One turning vector, and how many ticks it has turned:
The counts run from 0 to 555.
[ 96 152 172 113 114 131  98  74 111  91 119 128  90 106 187 148 113 138
 126 111 142  84 151 131 133 132 149 133  86 111 151 114] -> 167
[ 78 124 135 144 106 139 147 119 155 127 151 138 122  99 164  93 143 103
 103 117 152 123 139 198 146 200 138 125 137 131 124 119] -> 366
[126 120 131 161  95 190 110 141  93 111 148 139 147 102  95  88 136 121
 119  72 134 128 108 104 155 141 135 148  83 157 164 134] -> 302
[127  98 128 120  92 170 117  82 124 107 120 160 127 130 124 154 155 145
 115  79  97 113 170 105 156 178  90 129 142 108 161 141] -> 511
[141 131 173 136 113 137 131 118 183 128 162 150  86 116 173 128 112  82
 114  93 173 100 113 136 134 141 126 152 134 138 136  81] -> 463
[126 157 122  89 118 121 112 128 152 142 149 148 124  85 128 149 132  62
 133  95 164 157 110 132 152 114 138 195 110 125 141  95] -> 47
[111 137 122 115 130  88  96 112 134 120  93 109 184 109 127 104 106 136
 111  92 152  92  97 124 164 176 170 152 107 148 108  99] -> 150
[111 180 113 176  80 166 101  88 147 124 107 138 152 103 151 154 132 145
 149 121 156 133  97 114 139 175 133 150 122 143 101 126] -> 64
[102 114 112  82 167 110 141 136 138  85 127 115 181 123 135  91 121 128
 127 135 132  92 102  83 193 171 114 144 138 131 132 160] -> 334
[123 150 167  98 122 155 116  74  90 103 141 168 120 129 142 125 116 141
 130 105 100  98 129 125 200 130 149 112  95 104 144 122] -> 78
[104 153 153 106 126  99 123 105 130 133 148 107 145 109 126 127 123 115
 110 105 137 124  46 167 202 140 159 142 145 135 134 145] -> 475
[103 166 129 167  90 150 112 101 122 117 108 138 173 104 149 132 127 150
 132 136 158 142  79 122 156 170 154 165 102 135 105 159] -> 62
[ 91 134 129 138 112 177 138 167 153  96 127 126 131  96 144  90 102  86
 114 159 180 125  97 123 133 182 147 129 147 169 135 112] -> 548
[ 80 143 136 166  90 138  99 112 137 124 127  74 139  87 117 150 117 134
 143  53 154 120  99 140 134 134 129 137 117 159 159 131] -> 390
[120 163 162 116 120 140 156  81 136  73 115 140 140 108 128 150 128 146
 143  88  67 109 128 118 168 154 150  97 147  86 124 116] -> 82
[ 75 101 125 140 115 149 155 115 137  89 162  96 145 105 138 113 151 143
 155  86 129 100 142 110 147 133  76 124 111 104 179 172] -> 94
[151 151 133 145  86  96  90  87 134 103 114 131 176  96 130 161  87 123
 118  89 157 127  99 112 135 138 164 172 110 147 110 106] -> 57
[122 148 138 160 106 136 145 136 177  86 144 152 129 111 129  85 133  82
 117 117 157  93 105 139 102 182 153 143 149 151 110 105] -> 455
[ 92 120 104  97 126 121 149 109 180  95 120 148 180 131 136 157 126  97
 188 123 148 109 149  86 132 169  88 110 155 135 131 127] -> 430
[106 154  83  93 150 108 130 133 170  81 126 119 161  96 132 141 140 105
 170 134 163  89 136  88 138 169  94 138 140 137 112 110] -> 339
[125 130 141 134 100 111  99 113 116 115 128 140 165  71 133 170 119 136
 105 113 173 156  95 114 159 122 146 188  91 101 135 122] -> 54
[151 148 116 147 136 147 124 120 116 121 132  91 139  71 177 139 149 137
 136  57 123 137 114 101 164 157 126 168  97 149 101 120] -> 487
[132 122  93 116 117 173 122  87 137 104 178 122 145 104 153 147 151  83
 133  72 108 125 155 123 164 114  75 141 127 124 142 130] -> 188
[120 170 113 131  95 119 112  72 141  86 159 171 124 121 127 132 165 103
 113 121 122 112 130 170 146 166 131 166 145 123 115 171] -> 270
[128 106  99  80  96 141 173 135 164 118 122 132 145  99 129 127 151  78
 159 124 155 141 135  81 123 166 131 120 105  80 152 102] -> 437
[148 147 135 107 110 108 130  86 126  59 111 132 119  95 161 148 150 111
  85 129 104 114 137 139 136 181 175 136 140 103 102 125] -> 264
[104 104 153  86 132 141 147 142 134 116 118 113 116 114 123 124 108 157
 115 122 132 118 110  82 195 166 106 146 150 102 196 147] -> 326
[ 67 137 130 104 152 127 138 152 171 121 129 131 146  82 157 141 126  72
 130 120 155 155 114 164 147 157 139 158 164 140 119  95] -> 42
[104 144 174 128 123  99 111  99 141 105 146 128 160  98 115 172 126  94
 133  59 128 117  90 163 139 101 160 130 135 130 123  91] -> 381
[120 140 122  90 114 124 109 103 124  97 108  99  91  82 190 154 133 112
 105 130 166  91 154 125 127 166 141 126  99 110 134  93] -> 257
[109  74 138 110 137 143 159 125 117  73 142  88 168 121 173 119 135  86
 145 105 132 101 124  87 137 130 121  87 101 142 146 149] -> 101
[140 139 167 139 104 149 125 117 180 130 168 163  85 107 165 132 134  86
 117 106 177 104 112 136 126 143 117 168 138 131 134  85] -> 462
[101 107 183 116 145 133 142 122 117 119 164 152 151  89 169 131 152 104
  99  89 122 139 107 171 172 121 144 145 103  95 124 106] -> 376
[121 152 185 134 139 174 154 139 138  90 102 158 117 131 140 141 115 109
 167 109 116 116  96  74 131 155 152 109 147 167 128 120] -> 314
[117 100 115 128 114 163 138 101 143 100 170 115 144 119 142 134 162 114
 156  78 136  92 135  83 141 117  62 130 106 110 165 155] -> 96
[111  95 168 129 131 171 112 145 109 114 139 188 157 138 117 130 116 126
 120 134 168  95 110 109 169 171 105 106 143 174 141 116] -> 218
[114 119 124  92  99 151 155 159 104  84 141 123 118 105  91 118 166  76
 129 152 142 122  90 122 131 164 155  97 120 146 163 162] -> 111
[127  75 152 118 120 134 129 124 173  98 114 139 142 119 153 139 142  93
  67 112 142 122 126 122 128 185 121 165 188 127 126 118] -> 32
[121 155 153 129 112 184 122  86 123 115 117 138 109  97 183 156 106 148
 134  95 121 115 158 119 167 161 131 106 111 109 129  73] -> 74
[117 180 138 132 120 162 121 108 124 120 116 142  95 101 191 101 165 128
 143 110 141 116 120 111 137 157 153 177  61 108 125 126] -> 162
[166  83 150 161  87 183 147 144 123 111 133 157 145 113 120 124 127 115
 110  97 144 140 114  79 145 190 123 134 135 158 141 126] -> 213
